Where one turn sends some rows of the set: a few examples, then the rows asked
J_748: [ 38.1  -8.0  19.7   9.7  -3.8  24.9 -35.1  -3.4 -45.9  33.7  18.8 -28.3
 -26.5  19.8 -11.3  19.9  -2.0]
J_403: [  2.3 -42.0  -7.3  12.9  -8.0 -12.8  -8.1 -11.0 -20.8 -37.7  18.4 -26.7
  -3.7  10.8   1.5   5.1  35.6]
J_202: [ 28.8 -39.7  11.1 -10.9  -0.2  11.2 -36.0 -20.8 -52.7  17.7   7.8 -36.6
 -16.7  38.4  15.1   6.7   3.4]
J_770: [ 41.0 -27.7  17.2   1.9  -5.5   8.8 -38.6  -3.0 -53.4  31.6   9.6 -24.3
 -30.6  30.6   5.1  11.4  -3.3]
J_391: [ 37.7 -15.4   9.9  31.9 -13.1  16.5 -23.6  14.2  10.1  -8.8  36.6   1.5
  -1.4   2.2  -0.6  32.6  21.7]
J_812: [ 26.3  -6.4  13.4   2.0   7.4  35.2 -31.8 -21.9 -34.4  21.8  22.6 -44.5
  -8.0  24.5  -9.9  28.1   2.1]
J_496: [ 32.4 -26.4  22.6  -6.0 -11.0   8.8 -39.2  -8.8 -51.6  33.7  19.0 -20.9
 -27.9  27.8   8.2   9.9  -2.5]
J_483: [ 11.9 -38.8  -3.7  -1.1 -13.1 -44.7 -30.4  -2.1  -9.8 -11.2   7.3  -9.8
 -21.6  18.4  19.1  20.3  16.0]
J_674: [ -0.9 -34.9  -4.4  22.1  -0.3 -17.7  -7.8 -15.0 -18.7 -32.0  20.1 -36.8
 -15.0  10.5   8.2  11.0  41.8]
J_883: [ 10.4 -18.8  -0.2  38.4  -2.3  22.3 -11.9  -4.8  -7.0 -25.7  28.6 -27.5
  -7.0  -3.6   3.2  14.4  43.4]
J_168: [  2.4 -13.2  -7.9  24.3  -5.9  26.5 -19.5  -7.7  -4.6 -26.5  14.4 -23.8
  -0.5  -9.7  -3.0  12.8  33.0]
J_144: [ 27.3  -8.1   5.4  29.0 -13.9  24.5 -32.9  13.2  10.0  -2.9  22.1   2.2
  -8.8  -8.2   5.4  26.6  22.5]
J_338: [ -7.8 -31.8 -13.7   5.8  -4.7 -17.1 -18.5 -16.7 -16.4 -31.2   4.3 -31.0
  -8.1   6.8   4.1   9.2  30.1]
J_374: [ 24.3 -27.0   4.9  -5.2  11.1  26.9 -32.5 -28.1 -42.1  10.2   9.5 -50.7
  -3.9  35.3   3.1  18.3   6.2]
J_158: [ 15.5 -44.7   2.5   4.6 -17.2 -46.3 -17.1  -0.1 -17.5 -18.4  22.5  -8.5
 -18.8  20.3   8.9  17.2  21.3]
J_639: [ 35.7 -14.5  11.7  42.0  -8.6  18.8 -24.5  13.8   6.4  -4.5  35.5  -3.7
 -13.6  -0.1  11.8  28.9  31.7]
J_336: [ 27.1 -24.8   1.7   0.5  13.5  21.4 -29.6 -24.0 -45.8   9.5   4.2 -53.6
 -11.4  35.2  -4.9  19.5   3.6]
J_333: [ 39.1 -28.2  13.8  26.7 -13.2 -24.5 -30.3  14.2   3.8   3.2  30.6   1.9
 -25.9  16.0  23.5  35.2  21.2]
J_823: [ 15.6 -24.4  -2.9  29.8  -4.9  25.8 -11.6  -3.1  -4.1 -31.3  26.8 -19.9
   6.8  -0.7  -4.8  14.7  35.5]
J_832: [ 34.2 -23.1   7.8  13.8 -18.6 -19.3 -40.2  16.4   5.0   6.3  17.3  10.9
 -22.0   8.7  19.0  33.0  10.9]
J_517: [ 30.8  -5.0  23.5   1.8  -5.9  23.4 -36.4 -10.3 -41.4  36.0  27.6 -27.3
 -21.7  20.1  -6.9  22.8  -2.9]
J_81: [ 28.5  -5.3  10.3   9.8   8.4  32.8 -29.9 -15.3 -41.5  19.9  15.3 -45.9
 -14.9  21.6 -17.7  24.6   1.7]
J_422: [ 37.4 -27.8  13.6  16.3 -19.6 -27.6 -26.3  16.5   1.4  -0.5  33.5   8.1
 -16.9  14.8   8.1  32.8  13.9]
J_11: [ 34.4 -38.4   6.4  -4.3   5.2   6.9 -34.9 -16.0 -53.3  16.8   0.1 -39.8
 -20.7  40.4   8.2  11.5   1.4]
J_611: [ 16.6 -39.9   3.1  12.1  -7.7 -48.1 -19.8  -3.1 -12.4 -13.8  21.5 -18.5
 -26.3  23.0  21.2  23.4  27.7]

J_496 -> J_812
J_823 -> J_158
Now find these:
J_81 -> J_11
J_674 -> J_333
J_144 -> J_338

